Rotation paths and how fast each direction turns (degrees per step)
Each turn is a multiple of 5 degrees from 10 to 175, or 0.
Each row of a path follows its step; steps can be skipped.

step 0: [ -1   2  24   1  -7 -10  19  -5   6  25  22  -1  -2 -13   9  10 -12  13
  20 -26   8   9  16 -28   6   6   8  -2  -8  10   6  22  36  -7 -15  -5
  -6  11 -26  31 -12]
step 1: [ -9  -7 -16   1  28  11 -14 -16  -4 -12  20  14 -13 -26  -6  -9 -11  35
  13 -12 -28  -5  -7 -18 -15  -6  23  -5 -15  -7   0   5   3   4   6 -19
  22  -1 -17   6 -31]
step 2: [-18   0  28   1  13   2  -6  -7 -36  -1  10   2 -21  -9  10  -2   6  14
 -14 -11 -11  -9  18  -5  24  13 -10   3 -34   9  30 -37   8  10   9   2
   7  19 -12 -10  -9]
step 3: [-18  -3  12  12  -9 -27  -9  21  12  15  17   8 -21  -4   4  34  -3  20
 -11 -11   5   5  18  16  10 -16  22  -8  -5   8  15 -14  18 -20 -24 -18
  22  -2   5  15 -14]
step 4: [-16 -14  -9  -2  11  24 -27 -12   1  27 -11 -15 -16  -8 -11  12   1  35
   5   1  -9  13   0  -7   8   3   1 -18  -9   0  -3  19  18  -7 -21  24
  38   9  -3 -17 -15]
step 5: [  2   2  11 -15   1  14  -7   1 -30  23  16  26   0 -17 -20  -9  -3   2
  -2 -19 -10 -10  26 -29  15  -9 -23 -13  10  11  12  -7  41   1 -21  10
  -6   2  -5   9 -10]
step 6: [  2  11  16 -16  11 -25   4 -25   1   5  16  19 -17 -13   4  -4 -16  22
  -1 -37 -23   6   2   0  -9 -12   9 -12  -3 -16  -7 -12   8 -10  -2  -7
  38   6  18  28   8]
step 7: [-17  -9   5 -11  19 -13   5   5   8  27  14  -9 -25 -23  26  -5  -8  18
  23   7   1   5  -2 -18  27   8 -11  -7 -29 -11  18   3   3  22   2  15
  19  15 -23   9  -4]
step 9: [ -1  -1  -9  15  16 -12 -20 -19 -37   5   2   0 -17 -25   4  26   6   4
  -7 -16 -28  -4  10   3  -9   5  18  -2 -17  12   1  -8  17  -9  -6   7
  41  10  -3 -24  17]
[ 2  0  0 -2  5  4 -5 -5 -1 -5 -2 -5 -1  5  1  0 -9 -1 -4 -1  9  3 14 -2
 -3 -2 -5 -1  5 -6  9 -9  2  1 -2  2 -8 -2 -5  1  4]
125
[  2   1   6   2   4  -2  -3  -2   6   6  -4   6  -3  -2  -5   2   6   3
   2   5   1   2   2  -4   7  -7 -12  -3   3  -9  -4  -3  -1  -3   2   6
  -1  -9  13   0  -2]
40
[ -1   0  12  -5  -2  -4   0   0  -5  -2  -1   3   0   3  11  -3   1  -6
   1  -2  -9  -1   8   3  -1 -11   6   7  -1   0   0   3   1 -11   0   3
  -2   0   3  -6   5]
110
[  3  -2 -11   3   5  -1  -4  -6   1  -1   2  -9  -2 -10   5  -3  -4   3
  -5  -2  -2  10   3   1   2  -6   1   8   5   0  -5   5  -7   0   1  -4
   8  -2   5  -5   0]
135
[  0   2   4   0   2  -6  11  -7   2  -4   2   4  -6  -5   1  -4  -5  -4
   0  -4   4   1  -4  -2   1  -1   5  -3 -11  -3   2  -1  -6   4   1   2
  -3 -12  -6  -7  -8]
60
[ 6 -3  5  5 -4  9 12  0  3  7  3 -3  1 -7  5 -2  5 -6 -3 -1  2 -2  4 -2
 11 -4 -5  4  4  5  5 -3 -2  3 -7 -4 -5  6 -1  1 -4]
140
